(in the rows, 100 means zero)
The same turns and mirrors carry the whole set onto itself, and each row onto the other rows of its family. Which rows share a family with each named row? Give them in list order.
These 30 rows form 5 families of 6 rows each.
tibe: [81 69 97 113 88 58 118 100 75 115 118 66 97 100 106 89 136 110 66 123 87 119 123 120 140 122 108 92 105]
sugef: [79 78 99 111 101 63 103 87 79 107 143 83 96 140 84 121 77 87 88 112 115 133 98 90 155 120 76 79 116]
novit: [103 125 108 131 91 61 99 93 112 91 98 60 118 112 75 95 87 114 95 132 113 116 121 111 149 134 95 102 124]
zavi: [73 65 90 129 114 72 109 103 82 102 144 63 105 116 108 90 132 96 81 125 118 99 126 78 121 106 109 107 115]
fil: [100 115 106 122 123 113 73 106 86 87 126 42 131 123 112 81 124 110 77 78 118 121 113 72 128 87 104 89 85]
nivep: [103 114 109 122 91 89 68 110 82 89 115 51 118 123 107 77 123 125 82 99 97 137 108 88 148 105 95 87 71]
Num: [105 129 108 120 132 96 117 82 115 98 98 45 136 96 82 102 92 96 73 88 129 98 128 112 125 113 114 92 144]
Mon: [81 81 97 102 137 94 118 80 83 113 145 71 113 128 92 126 79 72 72 78 131 117 104 88 134 100 92 73 134]
satu: [86 85 101 91 128 93 127 76 78 122 130 69 111 115 92 127 83 77 58 68 117 126 103 113 140 105 94 62 132]
gim: [75 65 93 126 93 58 108 103 79 105 133 68 97 114 104 89 133 106 81 136 101 113 124 95 134 118 105 103 106]
zur: [98 123 104 139 109 72 96 93 116 84 112 57 125 118 77 97 86 105 101 128 132 103 122 89 137 124 97 108 132]
Pidif: [89 84 105 89 106 76 125 78 76 125 121 75 102 115 88 125 83 86 59 81 101 138 99 128 154 117 89 60 121]
Dudi: [99 116 119 73 92 96 101 87 101 98 99 90 106 96 92 105 100 90 61 67 141 139 73 92 120 107 136 89 113]
lerad: [86 81 103 99 92 62 113 84 76 117 127 83 96 126 84 121 79 94 75 103 100 142 97 114 161 124 80 69 114]
bezo: [109 128 111 118 95 67 112 87 109 101 85 55 121 98 77 98 90 115 78 114 103 119 121 133 149 134 102 90 125]
fet: [108 118 111 111 93 93 78 105 79 97 104 48 121 112 109 79 126 125 69 85 89 141 109 107 149 104 100 77 72]
dil: [75 67 92 120 130 89 121 96 82 108 139 55 113 105 112 93 136 89 68 102 120 94 129 87 112 97 118 98 124]
Tufe: [93 111 116 89 79 80 85 95 104 86 112 98 98 114 89 101 96 96 83 95 146 140 69 71 127 114 124 103 106]
fedut: [78 77 96 113 123 79 105 85 83 106 153 77 104 140 88 123 76 77 86 100 131 121 101 76 142 107 83 81 126]
por: [95 114 116 81 99 99 97 88 103 92 110 89 108 104 93 105 99 86 70 70 153 133 74 75 114 102 134 95 116]
sosu: [99 116 120 74 77 85 99 89 100 97 95 95 100 98 91 104 100 97 64 78 133 147 70 98 129 115 131 90 107]
butip: [104 118 108 112 124 118 84 102 83 95 115 39 133 111 113 82 127 110 65 64 109 124 114 91 129 87 109 79 86]
zope: [100 113 105 128 106 98 65 110 84 84 126 48 123 129 109 78 122 117 86 96 112 128 110 71 139 96 97 93 77]
fol: [99 125 104 133 131 91 105 87 117 88 113 49 133 110 81 100 88 96 90 106 139 94 127 89 125 112 106 103 142]
zuse: [81 72 95 107 124 89 132 92 79 117 123 53 113 92 112 94 139 92 54 90 106 101 129 112 117 101 123 89 124]
Mapo: [107 120 110 106 109 108 86 102 80 100 104 42 128 106 112 82 128 117 60 67 94 134 113 108 139 96 107 75 80]
simed: [84 72 98 104 102 74 131 95 74 121 113 59 104 89 109 91 138 103 52 101 90 114 126 128 130 113 117 84 114]
pogir: [92 111 114 88 92 91 87 93 105 86 116 94 104 112 91 103 97 89 80 85 155 133 72 65 118 106 129 102 112]
zivi: [96 113 118 82 70 77 90 93 101 93 102 99 96 107 89 102 98 99 75 92 135 148 69 87 132 119 125 96 103]
nik: [108 131 110 112 114 84 120 82 110 105 85 49 130 89 81 101 93 105 68 93 111 110 125 134 139 123 111 86 137]

Which other rows belong to the same family as Mapo? fil, nivep, fet, butip, zope
Which other rows belong to the same family as dil? tibe, zavi, gim, zuse, simed
Which other rows belong to the same family as zur? novit, Num, bezo, fol, nik

The same turns and mirrors carry the whole set onto itself, and each row onto the other rows of its family. Which rows share a family with each named row? Give them in list order.
These 32 rows form 4 families of 8 rows each.
Lek: [61 97 79 100 85 89 82 106 129 85 106 111 135 111 131 105 115 80 69 109 110 95 94 111 122 75 155 94 109 94 99 106 91 86 99]
kanub: [96 131 114 111 115 99 57 123 98 90 102 117 108 119 94 143 115 99 87 91 96 108 92 89 101 90 102 98 100 82 100 100 126 64 100]
Gadi: [76 106 75 107 82 92 110 94 98 91 115 103 130 67 115 121 98 96 127 107 140 116 119 108 111 103 120 91 134 98 77 108 114 96 112]
fus: [107 116 122 105 123 95 57 119 90 82 100 117 109 106 99 140 114 81 94 90 100 115 90 87 103 96 102 99 99 78 89 90 126 76 111]
naro: [113 102 123 122 116 112 72 114 151 97 108 97 82 118 99 108 127 91 76 94 68 81 87 73 99 112 132 126 81 99 130 102 97 94 102]
ribe: [139 109 102 117 116 108 107 105 119 106 109 83 90 72 85 115 106 102 140 97 105 107 92 81 103 146 99 100 111 112 118 103 115 96 110]
dunom: [130 111 105 137 116 114 109 111 124 112 116 88 90 69 80 125 105 100 133 98 109 101 106 76 88 136 93 103 102 106 112 92 121 82 109]
vep: [48 100 97 99 83 101 79 108 123 83 115 107 125 116 139 112 122 74 68 111 104 98 106 99 123 79 156 103 100 98 84 105 96 93 103]
kab: [77 80 80 120 83 112 121 93 153 105 134 78 106 78 115 87 108 99 109 113 103 79 119 95 109 121 146 113 112 123 116 119 89 115 99]
Vitib: [91 114 89 133 96 110 93 119 161 96 109 112 110 84 93 109 102 67 120 95 97 103 110 81 103 101 127 111 115 66 61 110 104 136 107]
rigak: [108 99 118 125 101 121 72 99 146 103 115 104 82 120 98 105 125 74 86 93 73 83 85 65 92 107 130 128 80 105 124 102 86 99 115]
Buzeg: [95 81 90 117 64 112 122 91 146 107 124 77 100 74 120 85 108 94 117 103 106 75 118 99 118 127 151 118 113 115 117 102 96 110 100]
tis: [83 112 81 98 95 83 110 113 105 90 115 96 133 59 121 123 99 104 120 107 132 113 128 114 117 107 119 91 128 93 81 104 116 83 93]
Zito: [129 114 113 131 115 112 101 100 119 102 108 87 77 79 82 119 109 113 127 93 96 102 111 74 89 138 97 120 110 104 112 107 124 104 118]
Tosa: [93 93 99 88 99 100 87 88 90 100 126 91 113 94 120 117 117 111 81 91 117 78 102 110 112 128 118 97 90 132 137 100 107 57 110]
kiz: [97 130 108 104 132 92 58 118 107 86 108 122 117 105 100 145 119 84 90 97 104 120 93 81 93 88 97 102 98 80 88 103 107 73 107]
Rufiz: [98 93 124 127 116 116 73 97 151 92 123 101 80 115 105 109 134 78 74 83 69 79 90 70 107 111 132 121 91 104 132 103 97 99 109]
digi: [94 80 77 123 87 105 126 84 150 96 114 82 104 70 120 85 108 92 112 111 111 90 113 98 111 124 148 115 116 116 111 113 87 129 117]
Musez: [82 119 96 146 102 111 92 114 146 75 102 113 114 97 94 103 95 79 120 99 93 111 103 73 94 84 128 112 118 65 65 104 107 126 118]
novok: [93 110 88 140 102 116 90 115 154 96 96 104 106 86 89 108 112 82 124 107 77 109 114 66 103 94 126 122 122 81 63 112 106 128 107]
pato: [132 96 104 125 124 108 97 105 124 105 121 90 91 67 76 115 100 106 135 92 98 97 102 83 88 138 94 109 113 105 119 104 117 99 111]
pel: [106 130 121 106 114 93 63 114 104 76 101 123 111 105 100 137 118 86 88 109 105 121 98 80 97 98 93 96 103 79 83 97 131 80 111]
tupu: [61 102 97 86 82 89 72 98 127 84 116 113 129 111 139 104 120 76 75 101 99 97 105 103 120 78 159 117 107 92 95 112 83 99 99]
Dusuf: [52 102 93 111 85 97 76 102 131 83 115 115 123 114 129 113 119 83 61 105 102 89 115 104 109 72 155 115 104 85 89 105 96 94 102]
koso: [106 96 99 85 97 93 92 91 103 112 114 86 98 92 118 124 128 113 77 104 115 86 101 112 117 129 125 102 98 131 145 108 106 65 101]
vadas: [102 95 113 89 98 92 87 90 90 97 122 90 107 97 124 118 122 113 84 105 112 94 101 100 105 116 121 109 97 130 144 93 99 47 100]
mozep: [83 78 75 122 87 107 119 94 144 112 123 75 106 80 115 91 106 97 111 93 102 75 108 101 112 117 160 119 110 117 126 112 79 109 104]
sotep: [89 103 104 137 107 106 89 121 154 86 108 103 102 90 93 112 106 71 120 114 87 116 107 73 101 88 130 114 121 71 67 107 107 137 102]
minir: [96 100 107 90 101 87 92 93 94 94 128 96 106 100 126 119 114 104 76 94 130 88 92 117 107 120 125 94 92 118 146 94 105 58 106]
Katag: [95 88 109 125 103 118 79 99 148 89 99 96 83 116 102 113 124 83 68 80 69 89 85 60 102 105 140 126 93 108 127 109 83 99 104]
dul: [84 104 78 99 90 90 106 113 93 98 111 98 136 69 109 119 89 102 130 121 131 114 116 115 105 106 115 92 120 97 70 107 117 94 102]
Deze: [95 121 82 107 97 83 103 105 101 96 117 101 126 72 110 115 100 107 129 123 137 108 121 126 109 109 116 85 123 93 86 104 132 91 114]

Which other rows belong to the same family as kanub? Lek, Zito, digi, Musez, koso, Katag, Deze
Which other rows belong to the same family as Tosa? fus, vep, kab, Rufiz, pato, sotep, dul
Which other rows belong to the same family as novok? Gadi, naro, ribe, pel, Dusuf, mozep, minir

The same turns and mirrors carry the whole set onto itself, and each row onto the other rows of its family. Which rows share a family with each named row? Give them in list order.
These 18 rows form 6 families of 3 rows each.
rifi: [106 83 118 124 88 98 100 116 137 89 113 112 116 92 119 113 108 115 88 109 108 108 108 94 105 95 80 101 65 86 92]
filu: [109 96 82 109 107 104 98 97 109 104 84 108 107 126 92 111 106 78 91 97 108 54 83 117 101 128 119 65 104 102 109]
Lolev: [91 125 85 96 90 89 102 72 81 121 94 63 95 67 103 108 79 95 109 101 90 106 111 80 110 72 104 106 140 94 111]
boz: [102 91 127 98 98 84 96 126 119 92 115 97 92 102 91 122 109 95 115 92 103 111 129 112 69 79 79 93 85 84 88]
divov: [77 114 85 84 76 73 133 85 67 112 89 76 71 97 99 82 76 112 100 119 87 100 110 81 91 104 91 99 119 94 129]
Suruz: [107 104 84 99 102 86 122 103 87 109 96 113 107 126 92 110 106 80 74 105 121 75 72 113 106 134 107 74 100 130 98]
lali: [93 84 84 90 82 78 124 97 103 94 85 103 107 118 105 94 93 75 95 107 110 74 69 101 82 136 127 77 109 126 109]
Zisu: [114 86 116 103 89 98 88 115 110 96 114 104 99 93 97 122 109 116 87 123 110 107 131 108 119 90 81 107 66 81 68]
Kotil: [93 116 90 69 89 70 117 87 76 134 103 62 85 87 83 91 79 105 101 119 77 123 113 77 108 93 99 97 117 107 103]
Tuse: [108 112 85 86 112 106 128 87 76 115 85 65 82 83 114 98 78 97 103 129 99 127 104 63 89 109 78 97 114 103 118]
Vul: [93 89 111 101 78 97 77 114 108 85 121 88 92 93 98 114 101 110 79 100 106 124 125 89 99 92 81 101 67 59 100]
mig: [83 111 98 75 90 82 115 99 90 100 109 61 79 89 108 87 78 102 106 115 72 113 113 63 115 79 106 121 114 96 114]
Tuk: [82 77 76 101 117 98 107 116 101 89 94 112 104 121 80 99 91 119 81 102 124 78 74 102 105 123 117 93 126 120 94]
biref: [99 101 74 101 94 99 107 91 92 101 70 113 118 115 105 120 99 72 83 89 120 67 85 104 101 110 125 76 132 108 100]
zati: [113 101 113 121 74 113 72 98 128 99 93 110 114 92 104 139 106 106 102 110 109 107 119 110 102 76 90 102 99 71 83]
sibod: [95 108 64 90 90 85 117 83 75 125 105 63 90 84 93 106 91 103 112 102 68 97 118 67 108 100 108 97 141 102 113]
Vebid: [93 78 76 104 102 83 105 109 84 91 106 116 131 118 100 102 105 88 76 118 120 65 71 111 80 117 100 79 93 104 112]
pavo: [114 94 111 112 87 116 91 97 118 89 105 82 106 81 109 129 119 127 99 110 92 114 127 117 111 85 88 94 83 68 91]

Which other rows belong to the same family as Kotil? Suruz, Zisu
Which other rows belong to the same family as sibod? filu, pavo
Which other rows belong to the same family as divov? Vul, Vebid
Which other rows belong to the same family as rifi? lali, mig

The same turns and mirrors carry the whole set onto itself, and each row onto the other rows of its family. Which rows share a family with each named row? Give them in list order.
These 25 rows form 5 families of 5 rows each.
lete: [104 113 72 96 112 123 110 54 104 69 86 104 101 97 90 106 109 101 99 86 93 152 73 143 111 46 103 85 69 120 116 103 121 89 59 63 116 87 129]
zit: [108 91 104 111 104 122 105 54 115 71 82 93 111 101 96 91 98 100 80 80 84 154 72 147 100 60 120 83 79 117 97 98 108 82 95 58 110 90 138]
luru: [74 73 108 119 106 103 79 94 69 76 99 121 109 121 88 115 86 94 108 98 96 106 98 112 130 71 91 88 85 92 120 76 90 99 122 76 107 108 88]
dosib: [113 85 103 104 105 104 93 33 112 105 103 108 109 73 105 101 117 85 101 79 78 91 106 119 92 93 78 121 84 121 85 99 104 90 90 62 66 114 97]
Sude: [142 101 82 72 117 102 121 61 73 103 103 108 106 80 51 104 102 111 70 94 83 137 78 109 90 111 123 102 73 122 85 116 97 65 97 60 121 80 91]
kam: [98 100 113 112 96 91 91 38 119 95 125 105 117 78 82 87 119 76 73 98 101 97 107 115 102 62 89 100 84 108 84 80 105 110 84 72 75 125 96]
famik: [114 116 88 104 114 102 119 49 106 63 96 119 120 87 76 87 120 96 76 102 109 135 88 138 113 34 116 96 62 149 89 100 98 84 72 71 115 95 111]
nelu: [120 122 66 84 106 99 111 72 70 93 103 83 103 90 76 89 72 94 59 101 86 115 73 112 70 116 96 100 74 107 119 112 121 50 85 67 89 94 84]
Maref: [92 90 109 99 112 75 99 74 75 70 122 122 99 98 82 96 91 98 89 111 101 65 110 119 136 63 102 100 85 112 110 71 100 92 104 108 115 103 80]
Vati: [108 83 95 106 122 101 79 81 43 106 117 138 98 110 92 128 86 107 94 108 97 88 91 117 116 80 93 100 84 101 95 66 96 97 101 93 121 106 70]
mev: [91 82 80 93 115 92 101 87 61 77 101 131 99 100 97 119 93 114 112 108 97 91 99 115 133 63 75 87 79 91 126 71 120 102 107 94 101 107 81]
vevil: [122 95 76 108 123 92 116 81 80 79 90 107 119 97 71 88 90 106 74 106 82 147 84 97 78 105 101 67 80 121 111 123 96 56 116 66 129 89 83]
Vumu: [148 105 65 83 114 93 128 78 69 93 92 114 123 91 78 97 96 118 75 103 83 115 96 104 80 114 95 89 79 134 114 126 124 69 118 67 111 98 88]
risi: [98 96 104 93 90 100 92 56 115 110 116 125 104 86 100 103 96 84 79 77 95 115 67 122 95 75 71 114 78 98 91 93 119 83 66 59 54 119 79]
reve: [119 111 76 115 124 116 88 49 98 79 90 115 102 96 105 114 97 100 69 99 106 146 86 152 86 50 92 66 72 132 85 87 108 95 78 73 97 92 122]
timiv: [105 111 120 90 104 87 84 91 90 84 120 119 106 103 99 87 79 82 100 65 78 106 50 112 105 109 109 103 107 112 117 111 91 84 120 65 148 98 83]
Mun: [100 124 107 98 93 108 85 89 92 90 127 108 91 103 87 107 94 78 114 59 71 90 61 124 103 109 95 106 100 121 128 120 110 92 80 75 149 98 89]
Tokem: [126 94 75 101 106 119 123 59 92 43 93 115 115 102 89 124 111 104 106 94 97 126 73 164 115 71 113 85 66 143 99 87 103 63 75 64 93 97 112]
tudi: [104 129 108 104 91 95 97 107 93 88 136 122 121 106 61 96 97 83 85 79 96 90 67 117 97 79 109 94 97 131 114 106 108 99 89 92 155 114 71]
Nogok: [135 126 88 80 108 85 117 66 82 82 118 98 126 101 58 79 89 100 49 107 103 116 103 103 91 100 125 88 83 136 118 122 115 76 99 68 118 95 100]
Nusi: [120 104 106 96 80 95 107 103 101 75 131 143 101 108 84 124 96 95 103 69 84 107 35 144 111 96 90 88 93 124 107 106 121 79 83 74 127 110 69]
gofed: [91 83 115 74 104 102 85 49 120 90 107 102 94 66 72 116 109 84 101 63 89 98 100 125 105 83 96 109 79 106 85 78 88 100 95 81 61 97 93]
puref: [96 98 75 104 113 95 96 71 50 54 106 101 90 95 94 115 85 89 109 118 93 70 93 130 124 97 90 100 73 101 118 68 93 69 102 81 87 103 78]
senob: [96 63 112 102 130 98 87 39 116 96 97 112 122 83 109 90 99 91 100 78 87 112 102 108 83 72 92 109 89 107 88 82 84 74 99 74 73 114 88]
kape: [105 139 97 81 99 97 75 107 94 71 119 115 94 103 72 115 78 81 90 63 97 107 66 132 93 106 94 71 95 131 125 114 100 102 108 82 130 86 87]

Which other rows belong to the same family as zit? luru, vevil, timiv, senob
Which other rows belong to the same family as kape? Sude, Vati, reve, gofed
Which other rows belong to the same family as puref? nelu, risi, Tokem, Nusi

The same turns and mirrors carry the whole set onto itself, and each row onto the other rows of its family. Which rows share a family with each named row? Give them in list order.
These 16 rows form 4 families of 4 rows each.
tozut: [75 113 79 94 125 106 119 113 105]
ririk: [100 93 140 111 81 101 103 93 84]
kirup: [105 101 138 118 90 99 94 83 88]
rata: [81 97 123 139 96 88 87 105 78]
zenu: [97 101 74 82 99 104 84 88 122]
raz: [98 107 137 104 83 110 106 86 82]
dit: [70 115 73 87 121 105 101 109 107]
gori: [79 92 122 140 88 88 90 106 89]
Dapus: [106 107 75 92 92 114 84 95 120]
kefa: [67 106 69 95 109 106 108 111 111]
nobov: [84 90 123 141 104 93 98 95 79]
Pone: [86 96 106 144 94 86 94 103 78]
vumi: [70 106 79 87 124 103 106 100 108]
Dedo: [92 115 76 82 90 110 95 99 124]
neful: [91 98 143 111 79 101 102 94 91]
kez: [99 100 73 79 95 107 93 98 118]

Which other rows belong to the same family as raz? tozut, Dapus, Pone
Which other rows belong to the same family as kez? ririk, rata, dit
Which other rows belong to the same family as gori? zenu, vumi, neful

